In the data rows, 500 means zero.
Here are some numbered points:
array([444, 410, 597, 592, 445, 633, 393, 413]) 0
array([424, 413, 378, 405, 430, 521, 595, 582]) 1
array([447, 483, 594, 609, 438, 493, 400, 387]) 2
array([450, 496, 411, 439, 464, 517, 570, 579]) 3
array([439, 379, 571, 586, 437, 423, 406, 396]) 4
array([419, 397, 408, 408, 530, 511, 617, 589]) 5
array([548, 596, 396, 417, 535, 585, 574, 566]) 6
array([460, 493, 597, 615, 531, 503, 390, 392]) 7
array([538, 410, 590, 583, 425, 498, 416, 416]) 8
array([646, 425, 584, 587, 637, 488, 377, 397]) 9
array([429, 602, 401, 381, 526, 410, 598, 576]) 10
array([544, 611, 382, 398, 627, 404, 590, 595]) 11
array([641, 523, 586, 602, 434, 409, 393, 384]) 12
array([440, 620, 392, 397, 635, 392, 613, 612]) 13
array([451, 508, 589, 578, 539, 598, 404, 380]) 14
array([478, 484, 598, 613, 532, 494, 391, 392]) 15
array([532, 407, 587, 621, 424, 404, 369, 383]) 16
array([428, 402, 488, 407, 546, 616, 612, 595]) 17
array([543, 509, 383, 404, 432, 607, 586, 581]) 18
array([532, 388, 481, 388, 442, 501, 604, 626]) 19
array([532, 399, 502, 406, 431, 503, 584, 606]) 20
array([437, 501, 409, 421, 537, 498, 562, 568]) 21
array([452, 414, 597, 592, 414, 517, 411, 390]) 22
array([434, 509, 602, 621, 432, 492, 398, 405]) 23
array([544, 605, 374, 388, 630, 507, 599, 625]) 24
array([626, 592, 400, 430, 609, 516, 597, 591]) 25
array([545, 486, 584, 624, 408, 398, 384, 377]) 26
array([432, 506, 599, 600, 445, 392, 390, 395]) 27
array([527, 389, 611, 601, 414, 508, 398, 397]) 28
array([436, 519, 595, 594, 429, 488, 385, 392]) 29
array([421, 403, 582, 611, 533, 406, 387, 401]) 30
array([451, 508, 596, 618, 524, 598, 368, 395]) 31
array([646, 610, 390, 391, 640, 619, 592, 622]) 32
array([614, 591, 409, 406, 614, 501, 579, 575]) 33
array([620, 589, 419, 418, 546, 523, 578, 592]) 34
array([437, 503, 574, 589, 556, 507, 399, 363]) 35
array([622, 600, 390, 389, 632, 510, 595, 593]) 36
array([443, 391, 589, 605, 441, 501, 385, 481]) 37
array([542, 505, 574, 601, 527, 495, 384, 386]) 38
array([429, 394, 583, 614, 515, 513, 611, 391]) 39
array([546, 480, 593, 597, 537, 626, 390, 489]) 40
array([443, 387, 600, 585, 551, 525, 400, 399]) 41
array([461, 517, 572, 560, 527, 581, 421, 401]) 42
New points follow, each followed by the numbers of its three nearest points above, nearest first.
array([451, 390, 579, 585, 421, 511, 405, 502]) 37 22 8
array([432, 403, 598, 598, 634, 503, 398, 396]) 41 35 15
array([452, 397, 401, 415, 518, 500, 590, 587]) 5 1 21
array([439, 397, 591, 605, 425, 441, 388, 375]) 4 22 2
array([433, 383, 389, 396, 534, 416, 595, 590]) 5 1 21
array([430, 602, 399, 383, 525, 419, 599, 580]) 10 13 21
array([539, 606, 377, 398, 535, 584, 593, 581]) 6 34 24
array([534, 603, 402, 418, 628, 405, 570, 576]) 11 13 24
array([631, 401, 607, 590, 540, 414, 400, 392]) 9 16 12
array([460, 620, 390, 399, 636, 393, 612, 613]) 13 11 10
array([544, 498, 566, 602, 409, 400, 406, 398]) 26 16 12
array([424, 400, 604, 603, 419, 402, 385, 404]) 4 27 16
array([461, 498, 417, 428, 436, 501, 564, 593]) 3 21 1
array([559, 606, 387, 398, 526, 593, 593, 583]) 6 34 25
array([428, 401, 478, 407, 535, 606, 610, 594]) 17 5 1
array([444, 408, 569, 571, 410, 514, 419, 589]) 37 8 22
array([447, 497, 411, 440, 456, 516, 573, 579]) 3 21 1
array([461, 487, 414, 428, 434, 503, 562, 613]) 3 1 21
array([439, 378, 589, 605, 427, 424, 387, 376]) 4 16 22
array([430, 593, 421, 402, 527, 417, 580, 559]) 10 21 13
array([542, 516, 596, 617, 535, 510, 397, 386]) 38 15 7
array([636, 608, 485, 404, 438, 514, 610, 603]) 34 6 25
array([435, 415, 611, 616, 437, 425, 397, 407]) 4 27 2
array([454, 607, 389, 399, 542, 421, 607, 589]) 10 13 11
array([527, 397, 601, 586, 439, 403, 391, 382]) 16 4 26
array([424, 382, 626, 618, 545, 402, 386, 390]) 30 4 41
array([543, 407, 585, 622, 424, 404, 367, 380]) 16 26 28
array([448, 415, 593, 594, 450, 494, 409, 396]) 22 2 4
